The rows of Y fall into 4 groups, and each row is roughly a mix of its group's hidden directions.
Y:
[[ 11   4  20  18   9 -28  16 -23   7 -27 -24]
 [ -6  -9 -11  25  30 -27   0 -19   3 -30 -10]
 [ 27 -14  31 -11  20   6   8 -29 -15 -15   8]
 [ -7 -19  -4  12  15  38 -18  22  10   1 -27]
 [-17   5 -11 -32 -12  31 -10 -11 -32  -5   3]
 [  3  31 -38  21   8 -13  -2 -13 -24   4   2]
 [ 43  -1  14  29  -4   3  -9   0 -10  28   2]
 [ 14  29 -20   3 -18 -20 -18  19 -26 -15 -11]
 [ -5  17 -24  14 -26  34 -22  -4  -5  20   8]
 [  7 -16   9  36  38   4 -10  24   9   4   4]
 [-11   9  10  20   2 -26  17 -10  21  38 -16]
 [-12   0  -9 -40 -20  12   2  -3 -29  21  13]
 [ 13 -11  -8 -21  -2  15 -18  13 -23 -40  14]
 [  6  -9  -2  -3 -10  39  -7   2   2  43  14]
 [  2  30 -14   1 -28 -18   2   0  40  -8  -2]
 [-22   0  18  -9 -20  26 -16  -5  13 -38  -4]
 [ -4 -35  40   5  -9  -2  15 -11  18 -13   9]
 [-11 -10  -6 -20   7  42 -20   3 -29  -5 -10]
 [ -9  17   4 -27 -31  32  13 -14   5  10 -15]
 [ -5  18  14  -1 -22  -9  -8  14  41 -20 -20]
 [-12 -35  12 -37   8   0  26  15  -7  -5   2]
 [  2  28 -10   9 -18  12 -17   0  33  33  -1]
 [-23 -29  20 -14  -6  -1   0   7  -8 -42  -1]
 [ -6 -13 -17 -22 -11 -22   5  14 -10  27  35]
 [ 11  -8 -22  -5  33  -5  26  -7 -32  16   9]
 [ -9 -23 -14 -29  15  -2  30  20   2  25   5]
 [-10  -7  28  -3   7  15  -5  13  43  20 -14]
 [  6 -28  38  -1 -17 -19  15   4   6 -20  16]
 [ 11 -30  15  21  34 -19  -2   3  -3  -6  24]
 [-18 -25  32 -15   4  -4  -2  -3   6 -40  -2]
 [  3 -24  12  20  32 -31  -5   2  -5 -26   4]
 [ 14  15  12  14  -1  26 -15   0  26 -23 -32]
 [ 27 -12  24  21  24   8 -11   0   2 -27 -22]
 [  5   7   7 -12 -21 -24  10  35 -20  -9  27]
 [-17  12 -46   3   4 -29  -4   4  -6  17 -12]
 [ 10 -18  -7  -8  39  -6  24 -10 -28  13  12]
 [ -8 -18  -3   2  10  42 -16   7  -2 -11 -35]
 [-12   9 -26  17  21  26  -7 -26  14  17 -19]
 [ -1  15  -1  26  -8  -8   2   0  45 -16 -24]
 [ 20  -5  12 -20 -12 -31   0  16 -26 -21  20]
 [  7 -12  13 -17 -19 -15  12  12 -24 -24  35]
 [  3   8 -16 -16   0 -21  -1  22 -36 -15  29]
 [ -8  -1   3  17  10  29  -2 -23  31  18 -28]
 [-12  -6  -9   6   5  41 -17  11  11  -9 -35]
 [-13  -4   9   8  10  43  -2 -18  27  13 -20]
 [ -7  10 -41  -8  -7 -11   3 -21 -27 -24  -5]
 [ -8 -25  18   4  27   9  16 -36  18 -13  -1]
 [-11   1  21  -3  -3 -32  -2   8  27 -34 -16]
 [  7   3 -22   3 -11 -17   4  -8 -45 -26  11]
 [-20  -6 -23 -11  24 -37  22  10  -6 -14  -3]
 [ -3 -38   1   2  26 -13  14 -18 -19 -11  24]
 [-12  -8  -3  14  21  -8  -1  13  31  42   1]
 [-10   6 -15 -34 -26  -2  -7   9 -11  12  35]
 [-20  23 -17 -23 -38   6   3   0  11  18  13]
 [-19 -22  31 -19   6  -2   0  -8   4 -40  -1]
 [-13 -17  18  -5 -14   7 -12  23  46   3  -6]
 [-24  10 -17  -9 -17 -25  28 -25 -10  13  12]
 [-19   1  -9  14  12  40   3 -23  21  18 -13]
 [  4   8  -5 -19 -25   3  -9  31  23  29  19]
 [ 11  -9  50   5   7  17   1   5  25  10   1]
 [-16  13 -18 -34 -29   7 -10   9  -6  13  26]
 [ 23  18   7 -11 -24 -27   5  29 -19  -4  16]
 [  6   3 -29  -2  30  27 -18 -23 -13 -17  -3]
 [ -2  12 -14 -31 -35  18 -10  17  14  19   3]
 [ -6  31 -10  -6 -28 -30   7 -10  27 -13   4]
 [-14 -31  32 -23   7  -9   8   8  11 -28  -3]
 [  5  -3  10   9  -2  22  -7  -9  14 -29 -44]
 [ -6  19  11   9 -27   0 -22   9  42  -6 -13]
 [  2  13 -16  10 -20  -8   6 -13 -34 -39  -3]
 [-24   3 -11  12  21  37  -2 -19  18  18 -16]
 [ 14 -18  17  -3  23  26 -12 -11 -35 -19  -7]
 [-14 -20  -9 -28  -5   1 -14  38   5  21  15]
 [ -3  19 -11 -33 -37  15   6 -18 -11  12   7]
 [ -4  -1   1  17  18 -17  -4  34  12  28  29]
 [  7   4 -29  -5  25  30 -28  -9  -8 -18 -13]
 [ 15 -19  22  13  36  10   0 -12  27  12  16]
 [ -8   3 -19  11 -16 -15 -16  46  -7  13  14]
 [-13  -5  12   9  19  13   4 -11  47  19 -13]
 [  5 -43  40 -10   8   6   2  -1  -8 -12   6]
 [-11  -4  32  10   6   2  -6  22  40  15 -16]
 [ 19  22 -28  19  -1  18  -2 -10 -27  25   7]
 [-16  19 -19 -32 -31  12  -5   1  -5  15  21]
 [-12 -13 -10 -18   6  35 -20  22 -21  19  15]
 [ -8 -24   4 -12  18  25  -3  -8 -45   4   1]
 [ -9  10  17   3 -29   5 -22  10  43  -2 -10]
 [ -9   4  -7  10   8  25  -2 -30  23  26 -29]
 [-22  -5 -15  -4  46 -19 -17   5 -15  -8   2]
 [-16   7  -9  12   6  30   1 -24  22  28 -23]
 [ 10  14   5 -25 -19 -33  14 -17 -15   0  28]
 [  3 -16  29  27   7  -9  14 -17 -11 -36   4]
 [ -8 -31   2  12  28 -16   8 -21  -5 -32   6]
 [ -1  29  -5   4 -21 -36  11 -11  29 -13   5]
 [ -4   1  30   5   7  14  -4  10  43  23 -13]
 [  7  43 -28  19  -3  -9  -9 -10  11  21  -2]
 [ 20  16  10 -25 -22  33   7 -23 -16 -11   1]
 [ -4  23  -1 -22 -35  29  13 -19  -7  -4 -15]
 [ -1 -10  33  -3 -32 -29  20  13   6  10   7]
 [ -7   4   2   4  29  -7   9 -31  28  18 -27]
 [ 33  20 -10  30  -7   8 -12  -4 -10  32   2]
 [-12  -5  31  -7  -7 -17  -7   7  34 -31 -13]
 [ -7  11 -17 -38 -40  14   0  -9  -2   5  -2]
 [-17 -26  28 -16   7  -6   2  -4  -7 -41   0]
 [  2   7  -9 -17  -4 -18   5  21 -36 -14  34]
 [ -7  -6   6  -8  -6  39 -14  -4  -1 -19 -39]
 [  7  20 -16   2 -22  -1   5 -20 -31 -35  -7]
 [ 12  17   9 -22 -24  29  -1  12   1  35   7]
 [ -2  13  -4  -6 -19 -20  11  38 -22  -5  29]
 [  5   8 -25  13   7  42  -9 -27  11   2 -16]
 [ -1   5  -9 -39 -23   6 -13  12 -16  12  30]
 [ -5  23 -30  10  15 -14   6 -29   9  17 -25]
 [ 10  -2 -23   6  33 -12  17 -11 -36  12  10]
 [ 22 -22  30 -22 -15 -26   0  -3 -12 -20   8]
 [  5 -29  33 -13 -16 -12  14  -2  -7 -23  24]
 [  1 -13   3  21  -5  18  10 -40  28  10 -17]
 [-15 -14  13  12  18   4  -1 -28  28  19 -28]
 [-12  21 -16 -22 -36  -1   1  10  16  22  19]
 [ 19 -18  17  34   9 -22  11   8  30   2  -6]
 [-11 -19 -12 -21 -19   9 -11  20 -15 -37  16]
 [ 19  13 -26  24   2   9  -6  -3 -13  41   9]
 [ -8  12  11   2 -28   2 -20  13  46   4 -10]
 [  2   4 -28  10  20  31 -12 -34   8   2 -17]
 [ 46   6   6  -7  19  11 -22   3  -8  -4  23]
 [  2   0  15  16  -8 -47  14  -2  15  23 -10]
 [ -6  25   3  -9 -24   2  15 -35   3 -16 -29]
 [-17  23 -14   1 -27 -23  24 -14  22  18   4]
 [ 29 -10  35   6  33  -9   5 -22  -4   1   2]
 [ -5  -3  18  21   1 -37  11  -7  23  26 -18]
 [ -9  19   3  -6 -19 -13  -6  16  48   8 -14]
 [ 21  26 -27  21  -2   9  -2 -13 -27  24   6]
 [-14  13 -14 -31 -29  13 -12  17   3  17  25]
 [  8  -6  27 -19 -24 -23   6  31 -13 -11  18]
 [-20  24 -10  20 -11   1   3  -9  35 -18 -25]
 [ 15  31  -1  31   9  -4   1  -8  16  35 -10]
 [  8  28 -28  -4  -9   9 -14  18   8  39   2]
 [ -3 -38  29 -13  21 -15  12   3  -5 -24   0]
 [  4 -14  31   2  -7  26   5 -27  27   8 -19]
 [-15   8  13  -7 -32  12 -19  11  40   0  -7]
 [ -3  13  11   2 -25   4 -17  13  47  14  -9]
 [ 11  18  -5   6   4 -23   9 -18 -42 -26  -4]
 [  0   5   8 -16 -17  15   7 -33 -10 -23 -35]
 [ -2 -16   7  11  30 -19 -14  26  25  25   4]
 [  4 -11  12  29 -14 -16  25 -30  25  14  -3]
 [  5  15  13  15 -28  14 -28   5  36  11  -6]
 [ -9   5   2 -15  19   5   1 -14  36  32 -25]
 [ -4  -2  -6 -40 -22   8  -7   1 -25   8  30]
 [-13  -4 -20  -3  42  20 -18   1 -13 -24   9]
 [  4 -10  27 -11   8  22  18 -41   7 -16  -7]
 [-11  13 -31  11  42  20 -17  -7  -3  -5  -5]
 [  0   4 -11   3   0 -10  -3  27   8  34  41]
 [-12   3  15  13 -36   4 -26   7   9 -33  -9]
 [  2  -2   9 -24  -6 -12   6  22 -32 -18  34]
 [ -9  -6  -4  -7  27 -44 -12  19 -19 -12   7]]

In each list below, one row fits none of the groups, and each other row fits one group, some only roughly. Which row is it?
- q717: [-12 -22  24   3   5  -4 -16  38  29   3   5]
- q120: [-14 -16   1   5  14  24  -5 -37  23  14 -23]
- q482: [ 16  27 -37  12  12  -5  12  -8 -28  13   2]
- q467: [ 19  -9  13  12  18  22 -20  -3 -36 -19 -15]
- q553: [  7  14 -14   5  -6  13  -8   0  24  50   5]
- q321: [-13  28 -12  10 -22  -4  -5   1  41 -17 -12]
- q114: [  4   8 -31  -8  29  -6  24 -12 -24  23   8]
- q916: [  7  -6 -20 -14   6  21 -11   8 -32 -32  22]
- q522: [ -1 -36  33   3  28 -15  -2  11  14  -4  10]
- q435: [ 23 -18  20 -31  10  11   5  -7 -31   6  20]
- q509: [ 16  -2  22  25  19 -20   6 -11  14 -33 -17]
- q805: [ 14  -2  20  31  29 -31   7  -5   7 -19  -3]

q467
- q700: [ 18   9   1  13 -14   1   6 -16 -27 -44  14]
- q721: [ -2  18 -33  -7   0  -7   5 -39 -18  21  -4]
- q890: [-15  -8   8  16   2 -12  -9  40  23  29   3]
- q90: [  8 -13  -2 -13  18 -24 -19  20 -23 -33  16]
- q869: [  6   9 -17  -1 -12 -31   1  27 -25 -21  24]
- q604: [-18  -6 -24   1  -8 -40  12  12   9  18  24]
- q45: [ -8   1 -27  16  13 -31 -17  32   5  17   3]
- q475: [ 14  -4  18  35  32 -22  -3   9  12 -19  -2]
- q446: [ 27   3  25 -11   5  13  10 -37 -15 -21  -8]
- q196: [-10  17 -10 -33 -30 -13  15 -24 -16   4  11]
- q417: [ 31  21 -13  13   1 -21  -4   2 -38   9  12]
- q818: [-15  12  -7  15  -3  32   9 -20  23  30 -17]
- q827: [ -6  -8  18  -3 -10 -38  18   2  16 -36  -5]

q827
- q212: [ -2 -10  -3 -23  11  32 -15  -2 -42   7   7]
- q186: [  0 -28  12  33  37  14  -3  14  -6   0  -5]
- q350: [ 18 -38  15  -3  35  -3  19   5 -14   4   5]
- q903: [-20  14 -21 -28 -32   1  -6  16   1  14  23]
- q219: [-13 -34  36 -14 -12   8  -6  11  17 -19  -1]
- q460: [-19  20   0  -9 -29  19 -16   3  39   4  -3]
- q664: [-22   4  16   5 -12 -15  18  -6  40 -13 -24]
- q754: [ 21  -3 -16  12  33 -20  22  -6 -27  17   2]
- q752: [-19  -6   4   6  12  37   1 -28  22  16 -20]
- q304: [ -7  25  -5  14 -21 -26   8  -1  42  -6  -4]
- q159: [ -8 -43  25 -18  20  -9  14  15   2 -13   2]
- q301: [ 25 -25  17  22  34   4 -17  15  -5 -12  -6]

q664
- q320: [ -5 -24  39  15  -4 -24  17  -7  24   4  -2]
- q168: [ -3  39  -9  12 -23  -2 -17   0  35   1 -10]
- q647: [-17  17 -13 -33 -25  23   1 -15 -18  11  15]
- q751: [ -6 -26  28   4  27  11   8  -6  29  24   3]
- q877: [-16  31 -21  -6 -18 -11  -2  13  36  13 -10]
- q968: [ -4 -24   3   5  36  14 -24  21 -24 -12   5]
- q330: [  1  -6  40  12  17  -1  -7  11  37   9 -14]
- q201: [ 19 -23  11  25  35  -7 -15  17  -6 -21  -4]
- q808: [ -6 -11 -10 -28 -16  42 -17  11 -15  13   2]
- q681: [ -2 -12 -13  23  17  30 -14  29  23  14 -10]
- q886: [-29 -11  20 -13  -2 -17  11  11  35 -23   3]

q886
- q624: [ 20   5 -12   7  -1  -8 -28  42  -9   6  23]
- q894: [-24 -12 -14  -8  19  15 -10  20 -19  24  29]
- q437: [ 13 -30  16   3  32   0   8  -3 -36  10   7]
- q581: [-17 -20  19 -14   5 -10  20   5  27 -19 -31]
- q49: [-18  11 -21   8 -16 -39  18   1  19  17  12]
- q792: [ -7  28 -29   6 -29 -12  -6  14 -25 -14 -13]
- q323: [ 16   4  17  27  15 -31   7  -7  25 -24  -9]
- q769: [ -5  10 -33 -13   3  33  -5   8 -27 -12  20]
- q874: [-26 -23  21 -14 -29  15 -13   9  13 -23  -3]
- q952: [  4 -12  27   2 -11 -10  -1  46   8 -19  15]

q581
- q639: [ -2  12  -9   7 -16  39   8 -22  17  27 -15]
- q462: [ -1  -7   8 -10   2 -39   1  28 -21 -19  23]
- q785: [-14  11  -5 -42 -25  14  -1   7   5  17  25]
- q102: [ -1 -13 -19 -15  12  39 -11 -29 -13 -17   6]
- q336: [ -2 -40  40 -17  -1  -9  -2  13  10 -10   0]
- q513: [-11   6   5 -32 -22 -15  14 -20 -31   9  18]
- q658: [ 28  -5  -5  -1  -1  37 -12 -27   5 -25 -12]
- q669: [ 14 -11  20  36  33 -11  -7   8  12 -17  -9]
- q906: [  5  26   6  13 -24  -4 -22   4  40  15  -4]
- q694: [ 14  31  -3 -21 -39   0   9 -13  16  16   1]
- q227: [-12  -9  -8 -31  -8   2   0   2 -34  20  31]
- q384: [ 15   3  -2  14  -6  -1   6 -24 -30 -42   7]
- q157: [-16 -21  19 -26  13 -12  17  -3  -5 -38  -4]

q785
- q610: [  6 -24  25  16  15 -14   5 -10 -13 -40   8]
- q873: [-11 -20  30 -12 -14  12  23 -18 -15 -30  -3]
- q118: [ 14 -14   5  31  30  -6  -1 -11 -28 -20 -17]
- q374: [ 12  19 -16  11 -14  13  -8   4  20  46   3]
- q693: [ 11  -8  23  33  30 -11  -5   1   7 -26 -17]
- q815: [ 25 -25  15  14  32   4 -21  14 -13 -18  -2]
- q544: [ 21  -5  -6   9  22 -15 -30  36  -4  -5  18]
- q376: [ -5  36 -27  -2  -5 -16  12   9  27  21 -11]
- q6: [-13  29 -31 -12 -33   6  -2  11  -6  17 -14]
- q976: [-13  33 -13 -24 -32 -17   6 -18  -1 -13   4]
- q21: [ 23  21 -26  20  14  -2   9 -15 -33  13   4]

q118
- q614: [-15  14  10 -16 -20   5  36 -25  -9 -24 -10]
- q319: [ 13  36 -36   5  12  -4  15 -14 -13  18  -3]
- q328: [ -7 -23  30  -3   2   9 -13  36  27   3  10]
- q387: [  1  25   9  39   7  -4   6 -17  32   4 -17]
- q577: [-26 -16  20  -5   1  10  -5  15  43   4 -15]
- q392: [-18 -14   1 -12   5  -2  -8  33  29  34  -1]
- q252: [-11  26 -34   6 -21 -17 -10  26  -5  11 -14]
- q218: [ 16  -1  12  -9 -35 -22  27 -23 -10   5  17]
- q787: [ -9   3  -7  16  19  23 -23  29  26 -13 -19]
- q108: [ -1  -1   7  -1  -7  30 -22  -1  32  36   8]
- q764: [  4 -30   5  -9  24  23 -20  19 -28  -4  13]
- q263: [-24  -7 -17 -23  -4  28  -4  10 -22  29  15]
- q743: [  0 -12  21 -25 -20   8  15  10 -21 -17  34]

q614
- q884: [ -9 -20   4   2  17  29  -3 -42  17  -4 -13]
- q315: [ -4   9  22   2 -19 -20 -11  12  31 -31 -18]
- q337: [ -5 -20  28  -7   4 -21   5   5  -1 -45  -9]
- q62: [  5 -21   1  -9  33  -8  24 -14 -35 -12   6]
- q286: [ 13 -16   0  -3  34 -15  23 -11 -35 -10   3]
- q606: [-20 -19  18 -28   7 -19   9  15  34  -6  -7]
- q298: [ 23  25 -24  18  -4 -17   2  21  -1  30  13]
- q30: [-14  -5  -3 -21   1  -2   8  -3 -35  26  35]
- q77: [ -3  -1  24   2 -30  16 -18  13  38   5  -8]
- q984: [-10 -23 -13  -2  26  -9  -1  13  12  40  20]
- q23: [  4  -4  14   4 -15  19   2 -24  26  28 -32]
- q758: [ -4  26   3  11 -20 -14 -18   5  43   3 -15]

q298
- q373: [ 12   5   7   9  -8 -35  20  -2  11  23  35]
- q776: [ 10  40 -19  34  -7  -9   0 -12 -13  -5 -14]
- q745: [ -9  -8  -6 -32 -19  40 -15  13 -12  15  -2]
- q551: [  3  28  -4  44   9  -2   7 -19  18   3 -16]
- q444: [-13 -13  29 -16 -15  -1  -5  20  41 -11  -6]
- q846: [ -6  22  -2 -23 -31  26   7 -10  14  20 -20]
- q63: [  4 -14   0 -28  -7  33 -12   7 -21 -31  14]
- q115: [ -3 -28  26 -17  16 -28  16  13  19 -15  -4]
- q27: [ -2  -1   1 -13   2 -26  13 -14 -39  11  32]
- q997: [-22   0 -11  17  19  24  -5 -25  22  18 -25]
- q644: [ 10 -11 -19  -1  28   7  15  -7 -33  29  15]
- q403: [  1 -10  -6 -34 -13   1   4  10 -27   3  39]
- q426: [ 28 -13   3  17  28 -25  12  -5 -30   7   3]
- q75: [ 16  40 -27  21 -13  13  -9 -13 -13  11  -1]
- q594: [ 13 -18  15  34  35 -16  -2   6  14 -12 -12]

q403
- q377: [  8  33 -39  18  -1  -7   4  -1  -7  27   1]
- q596: [-11  23 -20  -4 -30 -10   1   0 -25 -27 -21]
- q207: [  5   5 -19  -7 -16 -12  -5   3 -38 -39   6]
- q650: [ 16  -8  -4  15  30 -28 -28  25   5  -8  11]
- q987: [  1 -24  19  -2  31  10   8 -13  24  31  11]
- q445: [-11  -5 -22  19  21  34 -10 -23  -7  17 -17]
- q517: [-18 -18  25   1  14  18   7  -2  40  19  -7]
- q519: [ 16  18 -24  10  -2  20  -3 -11 -21  39  12]
- q676: [ 13   7 -18  -6 -13 -17  -5   1 -44 -29   9]
- q824: [ 11  20 -12 -21 -37  -3   6   5  12  24  25]

q445
- q293: [  0 -19 -12 -48  -5   9  -9  13 -18   5  18]
- q947: [ 17   2 -12  -6  38 -19  31 -10 -23   7   1]
- q855: [ -7  26 -28  -9 -27   8  -8  23  -3  29  -1]
- q847: [  4  -1  -4  -5 -13  -7  -5  -2 -30 -52  -3]
- q317: [ 24  -5   6 -10  -7  14   9 -22 -28 -38 -11]
- q370: [ 10 -18   4 -22   0  40 -25  19 -17   5   2]
- q411: [ 12 -14  21 -38  -8  -1  -4   9 -23 -26  18]
- q705: [-20  -1  -8   6  26  25   2 -35  12  20 -17]
- q948: [ -9 -37  39 -14 -10   3  -9   9   5 -19   5]
- q32: [  1 -32  25   0  29   7   0   5  23  20  21]
- q586: [ -3  32  -5  15 -18 -20 -18   4  37   3 -12]

q317
